In the data rows, the value 128 means zero.
What is the hidden score of each row? Scores go from 0 to 30, and 15 is about the middle. The score is a weighted sum of the row's numbers plus the product of two more (or one squared), each taken from its middle value.
[ 85 101  80 100 158 116  94  85 103  95 155 114 148 139 139 140 123 145 131 139 134 124 121 138] -> 11
[189 173 197 183 110 158 189 188 185 182  88 195 111 166 124 131 175 149 131 149 138 131 138 142] -> 13
[ 63 183  61 109 182  87  69 225  59  82 199  47 215  99 209 181  50 155 226  52 215 160  56 161] -> 25
[114 118 125 137 166 134  87  93  95 106 162  99 128 144 137 125 135 138 148 157 146 163 150 152] -> 12
[179 129 160 133  75 126 211 168 207 191  31 197 127 120 123 116 108 124  72 111  66  79 143  97] -> 20
[116 124 115 129 140 124 133 119 134 131 133 137 135 151 139 140 137 154 106 142 109 131 142 134] -> 16
[ 60  92  39  55 119  91  60  95  51  51 178  53 146  96 134 117  44 102 167  77 130 141  45 104] -> 14
[101 167 107 123 145 120  72 198  78 105 169  95 226 103 215 183  49 151 175  89 164 138 103 134] -> 4
[108 113 115 111 147 141 137 122 140 136 124 149 119 146 124 109 130 119 144 151 138 143 129 130] -> 15
[126  97 116 112  71  75 144 101 139 131  93 106  61  80  48  57 121  82  94  98  76  69  73  97] -> 19
[148 118 146 145 126 136 144 118 146 146 117 148  99 119 103  99 162 142  95 129  91 111 169 122] -> 18
[159 136 159 139  93 132 150 155 143 151 102 119 182 120 192 154  63 134 142  84 133 124  83 132] -> 13
[ 75  89  64  67 122  73  94  83  96  85 142  95 116  95  98  96  89 102 139 102 131 134  84  91] -> 13
[200 104 172 133   5 108 175 130 170 160  47 125  79  65  64  49  89  67  36  53  28  30 129  61] -> 29
[128 145 141 133 164 140 141 135 137 143 130 141 145 173 145 157 147 152 122 143 125 140 163 143] -> 13
[114 100 113 124 140 125 119  76 120 114 146 121  88 110  88 105 163 118 129 142 133 138 126 107] -> 16
[129 133 140 131 154 137  90  60  91  92 179 132 128 148 131 143 141 148 152 166 164 156 144 150] -> 10
[ 70 170  81 121 188 125  84 201  62  77 179  98 215 143 221 221  99 160 207 113 214 191 115 167] -> 15
[134 115 128 128 135 128 158 129 149 162 106 153  73 119  79  96 165 107 140 153 143 132 102 135] -> 16
[199 154 185 180  72 148 193 215 190 198  55 187  37  42  43  44 213  92  54 110  59  71 165 109] -> 28
[ 69  76  64  55 137 105  69  28  65  43 174  59 136 128 119 125  87  94 137 120 137 120  95 101] -> 15
[ 78 133  99 105 169 137  84 113  90  89 170 122 168 146 176 180 111 141 161 143 167 172 135 142] -> 11
[ 60 123  78  73 121  97  65 109  48  52 164  82 176 130 158 160  86 125 173 100 185 152  94 113] -> 15
[114 137 121 114 160 129 108 115 116 117 150 128 135 154 130 139 133 123 149 140 150 134 141 135] -> 9
[167 143 182 185 126 163 151 130 155 152 127 163  74 117 103  91 216 144 102 179 115 134 182 136] -> 21
[ 67  94  71  56 135  80  65 108  62  65 185  33 148  88 120 107  52 102 200  78 178 141  13 113] -> 10
[ 71 115  66  84 152 103  68  93  66  62 169  89 165 128 154 147  83 122 165 105 158 150  99 115] -> 12
[157 147 156 171 120 149 104 104 105 114 154 107 139 150 159 144 126 138 106 145 117 106 176 143] -> 15
[103  99  95 108 129 114  98 112  99 105 154 111 142 133 146 134  95 138 146 125 154 151 104 125] -> 18
[130 144 149 127 134 126 103 155 100 124 160  97 157 121 162 129  79 135 165  92 154 146  82 146] -> 13
[141 157 159 149 139 154 123 129 125 130 138 130 162 144 162 162 100 155 135 137 145 131 143 141] -> 9
[145 131 145 140 136 143 165 142 163 165  99 161 138 157 142 148 116 138 101 130 101  93 156 118] -> 14
[ 95 159 101 123 175 156  83 156  90 103 179 126 209 166 218 209 111 180 158 143 179 166 132 151] -> 15
[ 98 103 102 110 143 109 160 141 159 161  92 132 103 117  80 102 139 111 157 109 131 126  66 131] -> 9
[ 94  85 100  92 129  93  79  44  90  75 166  54 109 127 112 102 112 101 104 110  79  97 133 118] -> 15
[152 166 158 149 178 176 119 126 128 134 165 138 133 180 149 168 171 164 171 195 182 192 153 181] -> 11
[ 44 137  57  64 184 109  70 155  63  61 190  83 187 130 185 164  70 146 192 103 174 160  80 153] -> 12
[100 173 115 133 197 152  83 162  92  99 195 133 201 177 197 201 107 179 189 153 195 195 122 170] -> 10
[ 74 119  62  79 139 107  70 102  60  59 172  66 182 140 177 158  89 138 161 109 168 149 108 138] -> 17
[181 142 179 160  73 137 204 185 199 192  45 176  79  98  63  76 164  96  66 112  83  61 160 101] -> 21
[145 150 158 165 127 129 178 154 170 175  95 171 107 145 108 108 150 135 142 142 132 150 110 132] -> 12
[148 119 156 152 137 137 119  83 124 124 139 110 104 135 112 104 146 134  86 134  79  97 163 143] -> 9
[162 119 169 148 131 141 172 158 168 174  96 179  78 112  90  96 208 134 112 157 116 131 175 135] -> 21
[ 87 133  84 106 144 117  94 123  95  98 154 110 161 124 156 143  96 129 163 104 168 154 100 142] -> 13
[110 104 117 127 153 119 121  93 123 120 133 123 107 145 112 126 147 121 122 147 133 135 122 131] -> 12
[112 116  95  96 125 115 120 112 118 125 122 114 131 130 136 135 106 126 140 112 138 134 110 132] -> 12
[140 126 135 134 121 116 140 114 147 144 106 120 107 125  97 101 152 119 108 119 106 102 120 119] -> 15
[128 140 138 145 199 165 102  76 108  99 166 133 126 170 139 152 174 167 161 192 170 175 171 162] -> 10
[113 133 109 139 147 122 135 138 133 140 121 127 134 126 135 123 108 132 189 133 195 159  59 138] -> 13
[165 165 153 166 141 158 182 177 179 185  88 205 153 159 170 156 121 165 145 143 157 146 146 157] -> 8
[138 110 146 152 109 125 164 130 166 161  83 156  84 105  80  83 162 108 102 118 108 103 127 129] -> 17
[ 85 121  90  88 158  99 109 118 116 114 133 106 149 135 140 138  74 126 133 118 130 115 114 126] -> 11
[ 72 105  70  72 153 120  75  90  84  72 164  75 157 141 153 165 101 147 152 141 140 155 113 148] -> 9
[ 97 125 111  93 146 132  90 104  97  97 162 116 162 156 143 157 101 144 162 141 158 150 118 125] -> 10
[154 124 146 149 112 146 111 100 111 112 144 125 144 162 146 156 117 122 113 131 121 119 148 124] -> 19
[ 95  85  89  82 151 125 124  95 127 120 125 123 158 141 148 148  94 130 114 128 105 104 139 132] -> 17
[167 124 166 166  93 140 182 168 178 184  74 178  71  90  69  81 179  98  88 130  97  99 161 101] -> 20
[153 139 147 157 120 134 114 128 114 119 143 119 135 145 129 135 122 154 124 129 135 147 154 136] -> 21
[138 111 133 127 126 140 131 100 132 130 120 123 105 118  95  98 146 122 114 136 121 107 131 115] -> 17
[107 132  94 112 128 112 119 144 117 118 131 114 133 128 132 123 123 124 139 114 135 120 104 125] -> 18
[106 154 122 120 186 159 113 114 113 112 160 149 176 180 180 180 127 168 159 169 162 165 162 154] -> 8
[195 162 187 191 130 171 150 129 153 152 126 139 110 131 113 125 169 132  77 121  78 100 190 149] -> 9
[123 143 126 118 134 147 109  93 115 106 148 112 135 152 139 149 124 136 147 181 163 143 154 134] -> 17
[124 101 134  97 120 113 114  69 121 112 127 109 125 125 119  98  93 105 117 133 121 107 120 101] -> 14
[130 114 137 143 163 155 128  73 132 133 148 147  86 123 103 105 218 147 138 187 148 157 151 162] -> 15
[132 175 144 158 157 151 118 166 122 134 155 137 185 144 190 192 115 160 149 146 165 148 139 149] -> 11
[104 122  99 113 160 115 106 140 108 109 151 108 162 139 157 146 103 134 145 125 144 107 100 122] -> 4
[142  92 129 114  77  99 153 123 152 140  73 124  61  52  48  44 132  57 105 112 100  77  78  97] -> 17
[142 123 147 141 119 130 150 131 147 155 108 149  96 121  90  96 168 140 148 147 158 160  96 154] -> 16
[172 172 173 187 132 158 172 172 172 174 101 182 138 163 137 147 174 153 137 154 134 158 150 157] -> 10
[107 114 105 124 135 126 104  87 106 110 151 115 146 154 142 142 121 134 137 154 152 145 134 130] -> 14
[143 129 133 160 122 118 149 128 154 152 115 154 101 133  99 116 161 130 155 159 150 139 100 146] -> 12
[115  84 106 101 110  96 153 117 154 144  86 116  91  98  88  95 101  98 144  98 131 120  65  99] -> 19
[182 166 187 180 109 158 143 136 139 147 131 141 111 136 112 102 170 128 117 158 115 125 143 135] -> 16
[229 199 229 219 101 180 205 197 200 196  77 216 131 167 153 149 172 172  57 148  83 101 220 150] -> 7
[166 127 147 161 133 149 172 164 170 171  86 168  74 116  81 109 169 127 112 155 104 133 136 132] -> 15
[153 145 139 144 120 143 131 148 131 137 129 146 162 139 173 161  95 131 122 120 123 133 136 121] -> 17
[148 101 125 104  68 107 165 128 161 161  73 140 126 106 108  92  86 103 116  94  96  90  89 108] -> 21
[159 165 170 182 153 162 170 175 169 174 109 188 142 153 162 158 154 182 140 160 144 158 146 168] -> 3
[121 116 111 129 163 141  96  58 105  98 166 121 104 150 109 114 165 156 133 173 132 146 155 145] -> 13
[121  84 109 106 124 113 132 112 138 140 109 124 136 130 132 124 103 118  98 102  94  95 142 106] -> 24
[148 140 168 174 158 160 156 133 159 153 129 174 128 186 143 146 188 163 133 185 147 149 175 160] -> 14
[ 77 113  79  75 143 119  67  65  75  61 178  90 143 123 124 130 102 114 171 138 169 153  90 132] -> 11
[ 77 146  96 121 171 116 141 142 138 147 118 141 171 159 164 157 105 149 158 136 164 156 115 155] -> 8
[154 137 160 149 106 126 180 169 178 181  80 165  85  94  86  81 172 116  90 134  99 102 143 121] -> 22
[152 121 156 122  86 110 164 130 163 165  85 126  95 118  96 113 128 105 103 105  99 107 106  96] -> 22
[141  79 127 106  87  99 145  89 139 132 102 127  60  70  66  57 144  86  73 100  66  78 125  84] -> 24
[135 164 145 142 163 133 115 158 117 125 148 138 163 155 172 162 128 151 167 135 182 165 118 151] -> 14
[195 141 180 170  63 139 208 196 206 202  31 200  40  64  44  41 208  86 118 123 114 123 107 124] -> 20
[207 161 210 199 113 166 172 167 172 175 109 195 118 149 132 139 176 151  78 147 101 123 201 140] -> 17
[136 137 139 145 171 149 120 119 121 129 157 156 130 155 146 157 184 155 155 186 170 156 167 164] -> 14
[ 67  66  45  48 111  86  63  19  63  45 153  67 125 127 107 115  86  88 135 111 128 116  78  88] -> 20
[105 122  98 110 172 116  88  83  93  83 164 111 132 142 134 139 130 142 149 148 161 137 114 142] -> 11
[136 126 150 155 156 157 123  99 130 127 158 144  76 120  96 107 200 127 122 168 128 147 152 134] -> 16
[ 98 102  91  98 137 110  83  92  89  89 151  99 133 115 148 124 108 131 154 116 154 141  91 139] -> 16
[ 98 118 114 135 156 135  90  87  94  85 154 122 147 145 149 152 127 139 166 148 156 167 122 142] -> 15
[145 136 152 143 146 157 125  93 130 116 147 131 119 165 136 122 172 141 127 174 121 144 157 144] -> 12
[165 125 147 142 106 135 167 153 166 168  91 155  96 115  95 106 142 112  52 104  62  86 176 103] -> 21
[122 108 125 128 139 139  96  80 103 100 157 115 135 162 133 130 127 130 131 166 140 164 140 131] -> 13
[110 132 110 116 107 122  68 121  81  90 167  62 145 116 127 133  82 106 156  88 142 128  68 106] -> 15
[116 131 121 122 143 130 113 125 121 122 145 118 152 149 158 157 124 143 132 132 143 145 138 134] -> 17
[185 127 169 164  93 140 186 180 177 183  82 183  64  81  73  70 199 118  91 148  96 114 163 107] -> 26
[157 167 154 164 134 141 104 136  99 119 170 111 140 155 154 144 125 145 161 139 171 151 116 164] -> 17
[180 163 187 190 107 150 133 140 139 147 133 139 135 148 148 150 139 142 108 137 131 120 155 143] -> 16
[123 126 111 124 148 147 132 140 136 132 135 135 135 144 138 136 133 131 156 139 160 150 114 136] -> 17
[206 160 202 194  59 148 183 179 189 187  73 185  93 108  96 111 169 136  56 100  67  70 194 117] -> 22
[163 131 147 156 105 128 148 122 153 153 108 161 103 123  99 120 141 113 109 146 119 118 136 116] -> 13
[ 73 100  73  86 147 121  71  68  77  70 154 102 161 140 161 165 106 145 153 150 161 159 147 123] -> 19
[121 112 110 110 116  83 147 128 146 146  96 117 119 109 104 108  72 102 145  89 113 107  53 109] -> 9
[131 123 150 125 130 129 110 103 114 108 149 113 128 144 136 142 139 127 144 145 159 157 114 133] -> 16
[147 158 147 161 127 143 126 136 130 131 137 124 165 136 162 163 115 147 136 127 133 121 149 145] -> 14
[134 149 155 172 146 144 125 140 124 135 153 146 171 158 187 203 125 172 133 142 144 143 176 155] -> 13
[143 160 154 151 174 165 149 137 150 148 136 172 148 175 155 166 160 155 141 174 158 161 171 152] -> 11
[ 91 119 107 112 156 125  90  86  88  89 161 103 159 164 165 166 119 149 146 159 156 166 141 137] -> 14
[127  75 104 105  72 106 124  73 120 124 113  84  97  98  82  81 101  81  89 105  71  83 106  75] -> 20
[131 118 136 129 104 131 109  53 117 105 141 109  97 110 105  94 151 124  88 146  91 103 145 128] -> 13
[ 85 154  88 109 173 149  79 126  50  56 197  93 182 166 191 194  89 167 197 141 209 196 107 153] -> 9
[ 67  89  66  82 128  89  84  87  95  81 144  62 147 100 137 112  71 108 126  97 119 102  78 107] -> 14
[ 96 192 127 147 239 172  92 163  55  59 236 141 192 184 215 228 164 193 236 187 241 246 156 200] -> 9
[107  98 112 102  91  94 140 104 133 139 107 109  96  82  85  95 101  91 126 110 104 118  83 105] -> 15
[145 113 142 137  87 118 139 125 140 142 108 137 129 129 144 128 106 126 111 106  96 109 133 112] -> 23
[ 98 126 103 122 157 139  95 110 103 103 159 105 156 168 159 154 117 132 155 154 170 157 133 140] -> 14
[113 102  88  94 106  97  98 102 103  99 134 118 163 115 150 147  80 115 133  91 115 102 108 120] -> 28
[113 143 120 158 192 171 132 123 136 135 145 170 141 166 148 147 179 166 172 194 177 182 162 164] -> 13
[154 119 155 144  99 129 205 201 198 187  61 193 105 140 105 116 161 142  78 122  75  88 159 140] -> 12
[ 95 109 102 121 179 138 103  98 108  99 165 141 121 150 125 145 165 154 157 177 164 172 127 145] -> 12
[106 113  93 118 137 135 125  97 126 117 127 134 150 161 143 163 115 138 102 137 109 126 165 108] -> 16
[156 139 177 159 179 165 116 107 123 126 167 135 149 176 154 165 170 177 152 188 161 172 162 172] -> 10
[148 140 141 151 111 142 151 122 152 155 119 132 112 129 103 119 162 142 113 149 129 129 138 131] -> 23
[101  72 114  76 123 100 118  71 124 118 119  99  97  99  83  71 127 104 106 118 102 109 116 104] -> 16
[194 171 204 182 117 163 186 184 185 183  84 189  80 106  81 113 201 116  92 137  99 112 158 131] -> 16
[ 85 132  79  92 138 115  75 144  80  83 149  74 213 121 199 179 104 144 138 102 147 140 135 136] -> 18
[ 72 107  71  71 156 110  96  97 103  98 146  90 154 127 144 121  78 100 155 106 141 122  90  96] -> 13
[169 136 172 140 105 149 142 119 139 143 112 123 148 162 150 134 109 131  87 121 103 102 172 115] -> 17
[123 112 123 118 128 131 119 103 122 126 131 141 147 157 160 149 118 138 115 126 104 135 153 124] -> 17
[164 152 175 181 109 147 168 154 164 164  91 152 131 157 130 129 125 143 107 141 122 110 148 129] -> 13
[128 175 147 159 165 147 148 171 156 163 137 166 163 155 182 174 145 182 181 147 190 160 120 177] -> 11
[140 127 127 122 108 122 128  97 124 125 125 127  99 118 101 103 130 118 125 141 142 111 122 104] -> 21
[152 125 130 155  89 114 120  96 119 124 120 122 128 145 132 109  82 128  97 116  84  88 157 108] -> 18
[111 115 122 116 144 118 129 106 127 126 125 118 111 129 116 109 138 115 135 144 134 131 112 128] -> 14
[155 193 153 166 158 166 141 177 146 158 141 158 177 171 184 189 147 182 212 129 216 176 109 183] -> 10
[188 156 180 186  86 150 162 141 160 161 106 166  75 107  87  99 196 124  50 114  52  88 196 110] -> 21
[ 46 112  55  68 193 119  73  89  63  52 197  77 171 157 158 148  94 135 176 140 179 180 109 138] -> 12
[ 85 125  94 111 167 119 104 129 103 116 151 111 159 136 142 144 115 135 143 129 147 136 100 124] -> 7
[109  95 113  95 133 131 108  75 110 107 142 125 121 126 124 135 132 130 133 153 135 137 134 139] -> 14
[137 113 130 130 110 109 150 106 143 146 111 141  92 121  92  94 163 109 113 133 101 111 134 122] -> 16
[135 174 127 138 156 130 120 174 123 129 146 118 193 124 198 166  73 160 164  96 157 134 118 155] -> 13
[ 96 145 114 121 189 130  94 144 106 114 178 108 172 153 157 181 107 151 189 140 193 162 115 163] -> 2
[195 181 191 205 106 174 141 177 138 150 141 152 151 152 164 163 150 164 152 135 146 137 165 161] -> 17
[123 116 109 111 123 109 141 127 144 139 105 126  99 126 103 101 120 115 132 125 134 117  85 124] -> 17
[165 164 171 194 162 177 165 164 165 170 124 190 140 191 153 181 191 172 175 164 180 190 140 183] -> 3
[173 153 197 177 138 142 195 202 195 196  84 207  86 128 111 124 211 130 107 163 118 138 175 138] -> 18
[139  94 132 122 102 133 157 117 160 148  96 120  76  98  63  95 168  85 112 139 109 114 105 118] -> 17
[142 101 112  90  83 100 149 110 149 144  91 124  81 103  65  83 141  95  89 112  96  95 120  93] -> 27
[114 112 113 111 130 132  99 100 113 109 151  98 123 143 115 112 112 113 149 140 137 152 117 134] -> 13
[154 128 148 154 127 143 150 138 147 155 119 144 122 155 132 142 143 143 113 156 119 118 158 140] -> 15
[140 103 130 129 111 119 161 126 154 156  97 136  81 104  76  84 151 108  85 127  92  94 141  82] -> 20
[ 56 142  47  83 148 103  67 152  50  49 188  67 163 107 155 159  71 116 185  87 169 150  72 126] -> 18
[142  81 132 108  61  88 161 123 156 152  67 128  60  68  49  47 126  61 108 109  99  89  69  93] -> 19
[109 122 107  95 112 111 108  84 119 107 128  97 124 121 125 123  99 102 133 125 132 125 115 124] -> 15
[160 138 162 165 123 144 146 142 152 143 114 147 137 159 136 139 106 129 111 130 136 130 131 136] -> 11
[111  80 106  89  90  93 140  98 137 137 100 113 103 103  91  85  97  84  94  98  83  96 120 106] -> 17
[150 122 143 126  93 128 110 110 113 118 141  92 142 119 138 131  80 126 119 102  95  95  85 121] -> 10
[155 128 142 130 144 150 127 104 124 128 142 137 108 150 123 127 158 163 137 173 149 141 160 141] -> 20
[126 115 125 112 106 115 132 121 129 129 118 119 131 131 142 131  99 106 129 122 127 112 115 132] -> 16
[101 109 113 107 148 130 107  85 110 102 155 111 125 141 121 134 141 138 132 152 125 140 136 121] -> 14
[164 136 163 156  73 130 155 133 156 152  96 132 122 121  97 122 114 113  75 102  73  78 143  97] -> 14
[153  71 133 111  37 103 166 128 166 153  65 131  63  68  48  56 127  55  73  97  61  63  79  76] -> 24
[142 111 150 138  84 109 165 132 162 164  79 142  52  64  56  54 178 112  74 129  71  83 149 111] -> 25
[110 153 132 152 155 176 112 130 117 128 153 131 161 160 172 173 138 166 146 158 163 159 133 138] -> 9
[133 112 121 130 116 112 158 142 155 155  88 137  83  95  86  94 134 103 127 127 112 111 105 114] -> 17
[100 107  93 105 149 127  98  90  98  92 146 112 159 143 165 164 120 136 131 140 143 161 148 135] -> 16
[ 65  91  56  69 148  95  62  65  67  57 166  76 132 124 124 120  88 105 167 126 159 152  85 123] -> 13
[ 82 111  93  97 138 121  73  76  64  63 175  83 157 140 155 152 123 141 157 134 149 154 124 130] -> 15
[ 56 182  76 104 195 137  74 196  49  53 230  93 212 133 208 190  86 151 225 120 211 189  93 165] -> 10
[ 91  73  68  70  74  83 148  96 143 140  79 117 128  91 112  88  62  88  97  69  92  69  73  80] -> 26
[107 130 107  99 151 124 126 139 130 132 133 123 141 112 142 127 105 124 185 113 184 142  79 140] -> 18
[195 137 187 167  59 146 173 148 165 169  88 150 104 129 112 103 141 128  90 117  90 105 148 131] -> 6
[157 142 165 172 123 144 153 148 157 171 123 179 141 164 150 159 160 141 107 140 119 120 180 134] -> 17
[ 38 133  32  59 147  92  63 183   4   8 236  23 221  74 203 177  17 123 212  81 190 165  47 107] -> 20
[ 76 162  86  97 169 121  74 167  72  85 184 120 220 120 219 200  71 147 194 102 196 180 112 138] -> 8
[ 75  93  84  89 166 109 101 104 112 104 148  85 122 118 125 109 121 107 160 126 136 130  70 104] -> 11
[153  86 148 130  91 104 162 140 159 153  96 142  56  73  61  64 169  93  52 102  35  63 173  78] -> 18
[ 38 105  40  58 168  98  67 107  58  51 167  64 196 123 192 177  60 125 177 114 170 154  80 101] -> 11
[147 142 132 137 104 118 154 138 150 150 101 134 130 130 118 125 110 123 123 115 131 108  98 126] -> 15
[144 146 149 151 125 137 128 115 130 136 145 127 115 147 126 127 158 148 168 151 169 161  90 146] -> 15
[128 119 118 122 119 121 156 139 150 160  90 140 152 136 146 140  72 116 126 111 125 109 114 106] -> 15
[ 88 108 101  89 158 116  66  89  82  76 175  79 168 141 169 158  86 126 169 123 142 159 102 132] -> 13
[ 50  96  53  64 178  99  67  99  64  56 195  71 137 109 128 121  70 106 178 112 153 164  54 114] -> 9
[ 23 136  29  52 163  81  63 147  71  73 159  47 203  73 186 160  41 107 147  49 131 125  89 110] -> 11
[ 73 115  81  90 164  98  66 106  74  58 170  77 164 127 158 162  89 147 166 109 156 153  88 115] -> 12
[172 146 161 160 116 152 172 158 165 172  96 157  77 123  89  84 177 123 102 154 114 116 159 124] -> 25
[113 103 116 111  98 104  96 127 105 105 132  76 156 107 149 136  72 114 131  78 124  89  91 101] -> 21
[131 133 162 142 151 143 157 130 160 154 113 159 111 145 113 126 171 134  99 149 112 125 172 133] -> 13
[144 149 157 161 177 178 127 117 126 137 150 161 143 186 149 180 172 160 152 188 163 152 171 166] -> 8
[130 111 119 127 126 129 145 111 149 144 111 134  93 115  97  96 160 121 122 148 117 114 129 133] -> 17
[116 131 125 134 127 143 138 130 142 140 124 138 140 135 134 140 121 132 149 121 137 130 120 148] -> 12
[ 79  96  87  69 129  84  88  93  94  86 156  67 141 106 121 134  95 109 144 113 142 132  75 130] -> 14
[182 150 202 169 109 161 217 255 212 227  47 224  55  70  67  90 243 129  55 120  63  95 217 128] -> 27
[ 63  65  44  44 117  79  68  58  76  70 154  42 119  96 111  85  64  82 136 102 118 107  56  94] -> 18
[163 123 169 174  98 131 186 175 184 184  75 182 142 133 137 125 113 133  95 122 105  98 158 137] -> 20
[115  97 118 112 135 113  74  43  83  69 183  74 108 131 113 117 128 112 148 149 151 134  88 117] -> 12
[117 156 134 146 198 150  90 126 101 105 181 114 161 176 169 170 163 156 170 182 194 197 166 175] -> 14
[ 54 154  54  73 157 110  64 150  40  49 188  71 196 122 188 171  67 120 184 113 184 179  79 131] -> 26
[161  87 129 140  84 105 133 103 135 133 102 103 104 102  91  88  98 112  74  82  65  67 113  91] -> 19
[153 119 156 139  86 117 171 150 170 172  80 167  62  83  58  59 194  99  80 140  79 103 151 114] -> 21
[104 140  95 116 160 104  81 139  87  99 172  99 151 144 159 147  91 126 186 120 185 155  83 147] -> 13
[164 153 159 157  96 132 161 142 160 167  98 146  95 129  95 111 158 136 171 136 159 152  87 125] -> 18
[204 153 212 196 111 172 191 190 189 181  80 204  97 137 110 141 192 147 135 178 159 143 156 165] -> 14
[229 173 237 215  78 179 209 196 207 197  65 234 127 150 134 139 155 153  87 144  96 100 210 142] -> 26
[154 125 146 148  87 134 159 121 150 154  95 140  66  84  63  61 170 105  90 125  69  98 139 109] -> 16
[125 112 115 125 135 119 125 111 133 139 119 116 115 118 106 113 117 119 137 127 131 111  81 122] -> 11
[100 108  90  95 123 126  87  78  93  82 143 100 177 161 166 176  97 148 133 134 131 132 155 122] -> 21
[118 133 113 126 145 118 130 128 134 140 123 138 141 145 139 159 110 131 131 129 125 140 132 142] -> 10
[ 81  95  83  95 138 111  89  84  95  91 151  88 141 132 123 121 118 123 158 147 144 122  97 107] -> 6
